Named turns come first, each shown by rows before and after it. Which turns, in which order, take the first row of each pair that follows to the second? Write the first one first, as in the answered first pair.
turn M:
[ 1.16 -1.22 -0.58 -0.51 -2.52 -0.17  1.32 -2.43 -1.48  0.52  0.37  2.22
  0.95 -0.07  1.30  1.08 -2.19 -1.85  1.10  2.00 -2.09 -0.05  2.93 -0.14
 -1.10  1.45 -2.46  2.10 -1.38  0.01 -1.44 -2.89  0.51  0.84  0.36  1.34
  2.68  0.42 -0.26  1.57 -3.50  1.01  0.80 -2.70  2.96  0.14] |-> [ 1.77 -1.26 -1.77  0.03 -2.24  0.88 -1.36 -3.20 -1.44  0.92 -0.46  0.22
  0.26 -1.48  0.36  0.58 -0.86 -1.85  0.38 -0.70 -0.03 -1.15  5.08 -0.91
 -2.39 -1.11 -0.89  1.73 -1.33  0.59  0.23 -1.72 -2.03  0.77  2.69 -0.34
  1.27 -3.07  1.02  3.19 -1.96  0.25  1.11 -1.01  0.69  0.34]
[-1.96 -1.77 -1.90  0.60 -1.99  1.59  1.43 -0.08 -2.94  0.20 -1.25  0.35
  0.54  2.21  1.36 -3.09 -0.74  0.32 -1.30  1.21 -0.40  0.49  0.69  0.60
  4.51  0.92  0.00 -0.94  1.91  1.48  1.35  2.38 -0.61  1.97  1.14 -0.91
 -0.64 -0.34 -0.86 -0.42  1.65 -0.19  0.97  1.76  1.07  1.93] |-> [-0.77 -2.69 -0.82 -1.26 -2.79  0.88  3.03  0.24 -2.03  0.59 -0.80  1.89
  0.02  0.70  2.29 -1.09  0.45  0.95 -0.86  0.20 -2.57  1.33  0.43  0.54
  4.46 -0.47 -0.88 -2.16  1.30 -0.44 -0.34 -0.06 -0.21  1.58 -1.16 -0.71
  0.92  0.37 -0.25 -1.58  0.77  0.92  2.11  1.11  2.50  1.11]
[-0.62  2.97  1.10 -0.21  1.59 -0.94  0.45 -2.61 -2.26 -0.86 -0.19  0.80
  1.49 -0.33  3.26  2.55 -3.71 -3.41 -0.30 -0.42 -0.47 -1.89  2.04  1.40
  1.93  4.17 -0.26  0.62  0.87  0.84  0.97  2.72  1.01 -1.04 -2.06  1.45
  1.58 -0.76  0.71  2.22 -0.83  0.78 -1.93  0.23 -0.22 -0.55] |-> [ 0.66  2.07  1.89 -0.91  0.34 -0.62  0.51 -2.27 -1.72 -1.23 -1.39  0.79
  0.99 -2.23  3.66  3.78 -2.65 -2.95 -0.14 -2.88 -1.71 -1.45  2.71  0.49
  2.13  1.66 -0.24 -0.05  0.19 -0.74  0.77  0.14  0.03 -1.19 -3.32  1.03
  2.35 -2.59  1.94  1.64 -1.22  0.46 -1.84 -0.19 -0.66 -1.26]
[ 0.26 -0.74  0.16 -0.19  1.09 -0.22 -0.27  0.35  1.44 -0.24 -0.28 -0.18
  0.39 -0.95  0.40  0.80  1.02  1.36  0.02 -1.46  0.61  0.77  0.16 -0.51
 -0.63 -2.79 -0.14 -0.80 -0.03 -1.11 -0.92 -0.96 -0.73  0.49 -0.84 -1.15
  0.01  2.11  0.56 -1.12  1.08 -0.22  0.01 -0.67  0.33 -0.63] |-> [-0.71  0.30 -1.59  1.14  2.12  0.64 -0.59  0.70  1.25 -0.25 -0.03 -1.08
 -0.24  0.33 -0.91 -0.23  0.00  0.87 -0.01 -0.94  2.19 -0.60  0.58 -0.63
 -1.59 -0.60  0.21  0.08  0.95  0.33 -0.32  1.22 -0.65  0.55  0.43 -1.48
 -0.63  2.29 -0.11  0.13  1.69 -0.63 -0.15 -0.01 -0.50  0.46]
turn T:
[ 2.74  2.87 -0.09 -0.89 -0.36  0.16 -0.23 -1.71 -0.66  1.47 -1.31  1.06
 -1.66  0.59  1.71  2.02  0.02 -0.80 -1.67  0.23 -0.23 -1.38  2.77 -1.82
 -3.72  0.92 -0.54  0.55 -2.00  0.00  0.58 -1.26 -3.44  1.81  2.16  0.15
  1.79  0.89  1.38  1.80 -0.87 -0.69 -2.09 -1.34 -0.61  0.79] |-> [ 1.54  1.94  1.05 -0.06  1.31 -1.45  2.03  0.07  0.67  0.60 -0.75  1.99
 -1.39  2.63  0.80  1.48 -0.59  0.64 -2.50  1.27 -0.47  0.05 -0.03 -1.11
 -3.33  2.36 -0.95  0.69 -1.00 -0.94 -1.38 -0.40 -0.64  0.32  0.92  0.64
  1.59  4.74  0.15 -0.64 -0.30 -0.08 -1.91 -2.56  0.83 -0.10]
[-1.56 -0.33 -0.17 -1.49  0.24 -0.58  3.59 -1.82 -2.43 -0.12 -0.36  2.94
  0.21 -0.11 -0.23  0.43  0.37 -0.11 -0.15  2.55 -0.88 -2.04 -1.11  0.33
 -0.91  1.22 -1.31  0.22 -3.52  0.48  0.42 -2.97  2.33 -1.55  0.85  3.22
 -0.71  2.85 -2.00  0.50 -1.76  1.46 -1.26  2.91  3.02  3.12] |-> [-3.58 -0.92  0.14  0.04  0.25 -0.16  3.72 -0.71 -1.71 -0.69  0.08  1.57
  0.41  0.27 -0.81 -1.30 -0.52  1.33 -1.49  2.19 -1.29 -0.88 -2.88  1.51
  0.62  1.16 -0.86 -0.31 -2.00 -0.08 -0.24 -1.39  3.78 -1.71 -0.52  3.26
 -0.79  2.27 -2.02 -0.50 -0.95  1.77 -0.05  3.05  2.13  3.38]
[-0.06  0.33 -0.38 -1.62 -1.53  1.60 -1.08 -0.08  0.81 -1.27 -1.41 -2.10
  2.22 -1.68  1.61 -0.27 -0.66 -0.33  0.61 -2.63 -1.35 -0.49 -0.23 -0.04
  0.94 -2.62 -0.13 -0.30 -0.80 -0.43 -0.84  0.46 -1.27  0.28  1.00 -0.48
 -0.13 -4.90  1.11  0.16 -0.55 -0.53  0.90  1.54 -2.21 -0.11] |-> [ 1.75  0.42  0.10 -2.77 -0.64  0.52 -0.99 -1.09  0.35  0.33 -1.50  1.08
  1.83 -1.51  2.58  1.27  0.43 -1.75  1.44 -2.33 -1.72 -1.01  0.91 -1.39
 -1.04 -2.05 -1.13  0.39 -1.99 -0.14 -0.33 -2.10 -1.82  0.33  1.64 -1.16
  1.13 -1.65  1.64  1.30 -1.04  0.16 -1.27 -0.44 -0.32 -0.89]
turn F:
[-1.09  0.17  0.16  0.52 -0.72  0.61 -0.26 -0.31 -0.19 -1.00 -0.76 -0.52
  0.01 -1.32  0.06 -1.47 -1.07  0.32 -1.10 -0.66 -0.07 -0.29  0.36 -0.58
  1.20 -0.98  0.92 -0.68  0.49 -0.11 -0.30  1.63  0.04  0.11 -0.84  0.38
 -0.89 -2.75 -0.02  0.18  0.25 -0.75  0.96  2.64 -0.59  1.31] |-> [-0.08  0.85 -0.64  0.36 -0.54  0.89 -0.94 -0.83 -0.26 -0.18 -0.85 -0.74
 -0.61 -1.32  0.13 -0.48 -0.85 -0.50 -0.81  0.31  0.99 -1.11  1.59 -0.46
  0.40 -0.27  1.25 -0.29 -0.17  0.53  0.76  1.43 -0.96  0.05  0.72  0.10
 -0.51 -3.07  0.53  1.20  0.11 -0.49 -0.11  2.06 -1.03  0.83]
[ 0.79 -0.47  0.81 -1.21 -0.71 -1.06  2.97 -0.30 -0.05 -0.10  0.84  2.38
  0.99  0.58  0.51 -0.19 -0.58 -0.45  0.71  1.46 -2.92  0.47 -1.36  0.44
  0.66  1.85 -1.15  0.82  0.09 -0.29 -1.82 -0.53  1.65 -1.09 -1.59  1.09
  0.98  2.30 -0.27 -1.64 -1.08  0.65 -0.82 -1.38  2.20 -0.51] |-> [ 1.60  0.44  0.32 -1.22 -1.13 -1.03  2.64 -1.32 -0.74  1.07 -0.53  2.49
  1.33  0.20  1.05  0.39  0.03 -1.16  1.52  0.92 -2.15  0.33  0.40 -0.08
 -1.12  0.82 -1.13  0.90 -0.75  0.25 -0.62 -0.86 -0.21 -1.14 -0.46 -0.11
  1.59  0.48  0.83  0.38 -1.16  0.37 -2.41 -2.16  1.50 -0.71]
[-1.55  0.52  0.90  0.86 -0.28 -0.06  1.35  0.86 -0.70 -1.00 -0.29  0.57
  0.94  1.67 -0.24 -1.42 -0.65 -0.43 -0.70  1.77 -0.29  1.24 -0.67 -0.34
  0.00  2.92 -0.95  0.78  0.35  0.40 -0.82  2.36  0.38 -0.83 -0.23  0.49
  1.14  2.03  0.27  0.36  0.35  0.61 -2.11 -1.77  0.27 -1.37] |-> [-1.41  0.44  1.52  0.66 -0.77 -0.16  1.78  0.93 -0.11  0.01 -0.78  0.75
  1.30  0.82  0.53 -1.17 -0.36  0.05 -1.00  0.54 -1.43  1.46 -0.65 -0.05
  1.07  1.71 -1.03  1.35  0.89 -0.88 -0.35  1.54  0.48 -0.53 -0.78 -0.07
  1.90  0.10  0.89 -0.40 -0.08  1.00 -2.18 -2.29 -0.18 -1.99]
[-0.48  0.17  1.37  0.91  1.98 -2.29  2.05  3.26 -0.52  0.15 -0.14 -1.22
 -0.33 -0.74 -2.07 -1.58 -1.55  2.20 -2.54  0.75  0.06  1.40 -1.01  4.50
  0.84 -2.35  0.46 -0.77 -0.16 -1.26  0.45  0.63  1.93 -0.03 -0.82 -1.24
 -2.00  1.08  0.38  1.55 -1.72  0.52  0.27  1.26 -0.41  0.42] |-> [ 0.86  1.22  0.72  0.88  1.57 -1.46  1.03  1.86 -1.05  2.48 -1.07 -1.25
  0.38 -1.23 -0.98 -0.48 -0.39  1.00 -1.49 -0.41 -0.12  0.15  1.11  3.94
 -0.67 -3.44  0.12 -0.62 -0.97 -1.11  1.50  0.33 -1.47  0.53  0.56 -2.48
 -0.94 -1.53  2.63  3.74 -1.42  1.01 -2.48  0.44 -1.10 -1.05]
turn J:
[ 0.00 -0.29  2.35  0.23 -1.28 -1.90  1.01 -2.11  0.76  0.07  1.46 -1.57
  0.00 -1.81  1.29 -1.45  0.14  1.55  0.39  0.67 -2.78  4.34 -0.55  1.75
  1.32  0.94 -1.16  1.52 -0.45 -1.17 -0.49 -0.73 -1.03  0.52 -2.48  1.00
 -0.51  2.70 -2.91 -0.56 -0.55  3.04  1.88 -0.57  0.20  0.54] |-> [-0.40  0.47  1.01  0.62 -1.36 -1.20  0.38 -3.36 -0.34  0.59  1.37 -1.95
 -0.05 -1.19  1.17 -1.89 -0.52  0.28  0.76  1.82 -2.71  2.74  0.80  1.79
  1.66  2.39 -0.96  2.05 -1.17  0.32  1.35 -0.16 -2.01  1.72 -0.81  1.94
 -1.05  1.61 -3.47  0.69  0.00  3.08  1.62  0.76  0.25  1.78]
[-0.11  0.30 -0.55 -0.28  1.70  0.48 -0.12  0.71  0.18  1.15 -0.77 -1.02
 -0.89  1.34  0.13  1.54  0.40 -0.26  0.17 -0.31  1.97 -0.04 -0.72  0.13
 -1.56 -1.26 -0.73 -0.35 -0.91  1.05 -0.72  0.16  0.48  0.66  1.38 -1.27
 -1.05  0.31 -0.42  0.43  0.90 -0.47 -1.32  0.86  0.22  0.41] |-> [-0.98  0.72 -0.50 -0.23  1.77  0.35 -0.85  0.43 -0.02  0.82 -0.37 -1.06
 -0.84  1.03  0.49  0.72  0.09  0.15 -0.23 -1.19  2.91  0.54 -0.38  0.22
 -1.40 -1.72 -0.42 -0.32 -0.67  0.49 -0.70  0.20  0.14 -0.04  1.00 -1.45
 -0.88 -0.29 -0.76  0.01  0.97 -0.77 -0.71  1.05  0.34  0.15]
[-0.20 -0.71  0.20  0.58  2.03  0.02  0.06  0.21 -0.12 -0.16  0.45 -0.90
  1.02  1.20 -0.77 -0.96 -0.06 -0.34 -0.37 -0.19  1.92 -0.42 -0.13 -1.17
 -0.23  0.71  1.00  0.25  0.61  0.22 -0.38  1.02  0.64 -1.13  1.06 -0.91
 -0.64  2.34 -0.53 -0.79  2.05  0.98 -0.25 -0.56 -0.59  0.74] |-> [-0.10 -0.60  0.16  0.28  2.19  0.29  0.02 -0.16 -0.32  0.49  0.29 -0.32
  0.76  1.30 -1.13 -1.05 -0.17  0.02 -0.25  0.11  1.82 -0.39  0.21 -0.82
 -0.26  1.24  1.07  0.22  0.50  0.51 -0.13  1.43  0.52 -0.77  0.68 -1.00
 -0.85  2.19 -0.60 -0.78  1.65  0.98 -0.27  0.16 -0.59  0.93]

Each pair is 2 to 3 turns apart.
[-0.63  1.03  0.78  0.80 -2.43 -0.41 -0.25 -0.38 -0.57 -2.09 -1.09 -1.57
  0.96 -0.66  1.28 -1.40 -0.67  0.18 -0.21 -1.10 -2.04  0.24  0.72  1.12
  2.14 -1.12  0.38 -0.02  0.95 -1.20  0.27  0.60  0.07  0.27 -1.38  1.21
 -0.19 -5.68  1.06 -0.46 -1.83  0.26 -0.05  1.72 -1.41 -0.04] |-> [ 0.26  0.32  1.86  0.06 -0.15 -1.97  2.04  0.96  0.35 -1.09  0.09  2.13
  1.48  1.30  1.06 -0.08 -0.29  0.59  0.93  1.12 -2.78  1.35 -1.64  0.11
  0.37  1.83 -0.75  0.98  0.89 -0.26 -1.46  0.27  1.25 -1.38 -1.78  1.74
  1.03  2.67  0.35 -1.31 -2.19  0.95 -1.73 -3.17  1.72 -1.09] | T T T
[ 0.78  1.56  0.36  0.57  0.41  0.04  1.12 -1.11 -1.84  1.31 -0.86  0.82
  0.43  0.53  1.41  0.41  0.64 -1.39 -0.47  0.09 -0.94 -0.14  1.64 -0.08
 -0.23  0.90 -0.20  1.45 -0.54 -0.58  1.39  0.52 -2.23 -0.51  0.42 -1.44
 -0.24 -1.42  1.69  1.07  0.17  0.21 -2.82  0.20 -1.50 -1.21] |-> [-0.96  1.13  1.26  0.62 -1.07  0.81  0.39 -0.43 -0.83 -0.76 -0.82 -1.28
  0.41 -0.53  0.93 -1.28 -0.51  0.20 -1.15  0.08 -1.69  0.96  0.52  0.99
  2.13 -0.36  0.26  0.34  0.80 -1.10  1.00  1.25 -0.22 -0.48 -0.96 -0.22
 -0.94 -3.91  1.11 -0.69 -0.42  0.02 -0.02  2.16 -1.15 -0.41] | F T F
[ 0.01  0.47 -0.43  0.27  0.57 -0.34  1.08 -1.27 -1.36  1.35  0.91  1.66
  0.22  0.34  0.69 -0.34  0.35 -2.25  0.68  1.99  0.00 -1.90  1.91  0.16
 -0.97  2.65  0.18  0.69 -0.06  2.75  1.15 -0.20 -1.08 -0.01  2.66  0.41
 -0.87  1.55 -0.70  2.03  0.22  0.57 -1.69  0.52  1.43  1.82] |-> [ 1.45 -0.22 -0.68 -0.56  0.03  0.33 -0.55 -1.34 -1.63  1.44  0.24 -0.13
  0.16 -1.04  0.84  1.63  1.25 -2.51  0.37 -0.91  0.71 -2.49  2.83 -0.11
 -1.78 -0.49  0.49  0.19 -1.07  1.16  1.72 -2.02 -1.97  0.50  2.75 -0.93
 -1.03 -1.03  1.07  2.49  0.45  0.40 -1.07  0.32  0.45  0.72] | M M
[-0.41  1.30 -0.31  2.75  3.29 -0.65 -1.45  1.01  0.34  0.93  0.93  0.46
 -0.87  2.24 -1.11 -0.07  0.10  0.71 -1.41  0.58  2.05  2.44 -1.01 -1.37
 -3.59  0.88 -0.14  1.65  2.38  1.14  0.57  2.58 -1.52 -0.42  2.29 -4.52
 -0.33  3.36 -0.32 -1.03  3.63  0.70 -2.28 -1.05 -1.12 -2.36] |-> [-1.40  0.52  0.37  2.67  3.70 -0.86 -1.71  1.21  0.45  0.15  1.28  0.24
 -0.85  2.15 -1.46 -0.86  0.19  0.72 -1.12  1.35  1.84  2.70 -2.56 -1.17
 -2.65  0.98  0.60  1.44  2.78  0.72 -0.02  3.13  0.22 -0.23  1.83 -3.35
 -0.20  4.90 -1.61 -1.83  3.67  0.25 -1.45 -1.26 -0.84 -1.88] | F F F
[ 2.80 -0.86 -1.04 -0.12 -2.08 -1.18 -0.46 -3.60  0.53  1.50 -0.91  2.62
  0.43 -1.40  3.19  4.48 -0.54 -1.61 -1.06 -1.23 -4.29 -0.08  0.22  0.61
 -2.39 -0.24 -2.46  1.06 -2.59  1.04  0.14 -4.11  0.54  0.97 -0.73 -0.54
  2.37  2.56  0.48 -0.06 -2.75  1.26 -0.37 -2.73  0.15  2.74] |-> [-1.04 -1.42 -2.22  1.98 -0.39 -1.74 -0.43 -1.13  1.41 -1.41  0.87  1.27
 -0.45  0.56  0.86  1.61 -2.61  1.45 -1.63  0.82 -2.82  1.72 -3.31  1.89
  0.06  2.48 -1.41  0.17 -0.55  2.50 -0.95 -0.59  4.34 -0.15 -0.56  0.42
  0.16  5.91 -2.39 -2.62 -1.62  0.72  2.62 -0.78  0.61  4.50] | F T
